Rotation paths and how fast each direction turns (degrees each step):
Each turn is a multiple of 5 degrees from 10 to 175, or 0.
Each row of a path follows its step; steps can be skipped.
Rotation 1:
step 0: [-5,-14,13,3,3,22,-1,20,6,-4,-30,0,-3,7,13,17,-10,-6,-28,-8,-2,-4,-11,-7,-9,6,-9,10,-20,-9,4,8,-25,-10,3,-38,-14,17,-12,1,-7,10,-14,-7,-1,10,14,-8,-18,17,3,12,7,5,-3,11,1,-2,-4,20,1,7,-1,9,13,1,-8,-4,-7,-12,-16,39,6,5,4,-10,15,-16]
step 2: [-23,-13,12,12,-5,1,7,12,17,5,-7,27,-11,-9,-1,23,-18,-3,-16,2,-10,13,-8,-15,-9,-22,-22,-7,-11,1,3,9,-12,6,-20,6,4,9,25,19,-2,-5,14,-13,-15,21,-8,6,-15,13,8,17,-8,-10,5,10,-18,27,-6,4,4,9,12,-11,29,18,7,10,-5,-5,18,2,-5,-7,-4,-11,0,3]
step 6: [-17,-8,-4,15,26,-2,-20,-2,-15,-16,-3,7,7,-10,-8,0,-3,-11,0,14,-30,-5,-1,-15,19,-4,5,-2,-13,4,5,-7,-17,-22,-17,-13,-14,16,-8,8,-3,1,22,-3,0,6,26,-3,-18,-8,12,-2,1,16,-6,24,7,11,9,-14,21,2,-4,-5,23,-20,-1,-5,23,-15,10,-13,14,-7,-8,3,19,-2]
step 11: [-7,-7,10,19,6,21,-21,8,-1,-8,-28,23,-10,9,12,11,-17,-3,-4,4,-41,-12,-14,-12,-8,-4,2,-1,-10,2,9,10,-5,-5,-13,-12,0,8,9,-1,4,1,14,-9,11,21,-1,-35,-13,12,5,-1,2,-5,-6,17,-29,17,24,-1,-6,-4,-2,-5,4,-3,15,16,-5,2,19,11,-10,-7,3,-4,4,-1]
step 13: [-6,17,2,4,8,13,7,5,-3,-11,3,-10,-4,-1,-17,10,-4,-22,-20,-28,4,1,-10,-18,-11,-10,-4,-20,-13,3,1,11,-9,-3,-16,-21,3,0,-7,16,6,-11,11,-12,-9,-4,-35,-3,0,4,8,27,9,-8,13,10,-17,15,18,5,11,2,-5,-2,28,-12,17,-3,-4,-6,-1,-10,-31,-10,-4,12,12,-20]
step 18: [-16,-16,9,8,-18,15,18,23,2,-8,7,-1,7,-12,-22,29,-5,-12,-18,4,-4,30,-15,-20,4,-8,3,0,-9,-3,8,2,-24,6,-2,-16,-15,3,-14,20,-15,-16,11,-6,-8,2,-8,5,-11,1,0,10,-10,-3,-20,22,-4,13,-22,12,9,7,-16,-14,20,-7,-9,6,-5,-9,6,24,1,-8,-10,-7,8,-4]
step 19: [-2,-28,-1,-9,4,5,5,-23,-4,-7,-12,-9,-2,-1,-3,0,-7,-6,-1,3,-2,-15,-18,-1,1,-14,-15,-12,3,8,25,12,-11,10,-18,-3,-18,-2,10,-16,9,-3,7,19,13,7,-26,-7,-19,3,14,-7,15,30,24,-11,1,10,-13,-30,-1,3,14,8,9,-12,-2,-10,19,-1,-13,10,-13,-19,-18,16,10,-3]
step 29: [-3,-1,-11,24,1,13,5,16,-5,1,7,0,9,3,-23,-3,-6,-2,-20,-6,-14,-8,-22,-12,-5,-16,-14,6,-17,3,-6,10,1,-8,-3,-13,12,-13,1,20,-4,2,-7,-7,-8,15,-19,-4,-27,39,-6,7,-3,-4,0,10,-37,26,9,0,0,-13,-12,-15,16,-20,12,5,-7,-3,2,6,-4,16,-1,-3,15,-3]
step 32: [-7,-24,2,14,-1,11,1,-13,6,9,-16,-14,13,-9,0,-3,-10,-7,-21,-7,-10,-20,-4,-19,20,-18,2,5,1,3,-7,18,1,12,13,-31,0,-11,9,2,8,24,-4,-4,20,16,-11,-21,-24,12,12,0,-9,3,5,6,-19,16,-13,24,-18,9,-1,4,-9,19,10,6,-17,6,3,5,17,0,-15,9,-8,-3]
Directions:
[-1,0,-6,-1,-2,2,-7,3,-3,-1,8,1,-3,-2,-2,0,-2,-2,4,0,1,-3,1,-5,3,4,5,0,-1,3,3,-1,4,3,0,2,2,5,3,7,1,0,-6,-2,1,2,-3,-4,-1,-2,2,4,4,2,1,-1,0,-1,2,3,3,-2,1,-1,-1,-1,-4,-2,-5,-2,4,4,2,2,-5,3,2,1] | 155
[-3,2,4,-1,-4,0,-5,-2,-3,-1,0,-2,0,-2,7,-1,3,0,6,3,-4,-2,-1,0,3,5,1,0,-1,2,-3,2,2,-6,3,-3,0,5,-2,-2,0,1,2,4,3,2,5,1,-3,-1,4,0,2,-3,1,-5,-4,2,-3,2,2,5,2,4,1,2,2,3,-5,0,-1,0,2,0,7,-4,6,-2] | 70
[3,-1,-5,-3,-2,-3,-2,3,0,-5,-2,3,2,-2,0,-2,0,-4,0,4,-5,7,0,3,1,1,6,-1,1,-3,7,-3,0,0,-4,4,-2,1,3,-3,-2,0,1,-3,3,0,-2,2,-3,2,-3,-6,0,-3,-3,-1,-2,-1,-5,0,1,-1,8,1,5,1,3,3,1,-2,4,1,0,-8,-1,1,-1,-2] | 90
[0,2,4,-1,6,-2,-3,-2,-3,0,-2,-1,3,-2,1,0,-4,6,0,-2,-1,1,-3,3,-1,1,4,-1,4,1,-2,-4,-3,1,0,0,3,4,2,0,1,-2,0,3,0,3,2,-8,-1,3,1,-7,2,5,0,-1,6,-2,3,-5,5,1,-2,-5,-2,1,3,2,-3,-5,-4,-1,3,-2,-3,0,-4,-4] | 135
[0,2,5,-4,0,0,6,0,2,1,-1,-4,0,-1,3,0,1,-3,-1,1,4,-3,4,-5,1,-2,3,2,5,0,0,-3,2,1,4,1,1,1,3,-4,1,2,-4,0,-2,5,2,-3,0,0,0,-3,-5,-4,-3,-1,-4,2,-5,0,-3,5,-2,-2,-1,-7,-5,4,-2,1,-2,10,1,-2,-4,2,-4,1] | 160
[2,-1,-1,-2,2,-3,-4,-1,-2,-1,0,0,3,2,-1,-4,-4,0,-4,2,0,-3,-1,0,7,0,1,-5,8,1,-3,1,4,0,1,-8,0,3,0,0,1,2,3,-4,-4,3,2,5,6,1,-3,3,-1,-1,-3,-1,0,-1,0,1,0,2,-2,0,4,5,-2,2,2,1,2,-4,-2,2,1,10,-1,-1] | 40
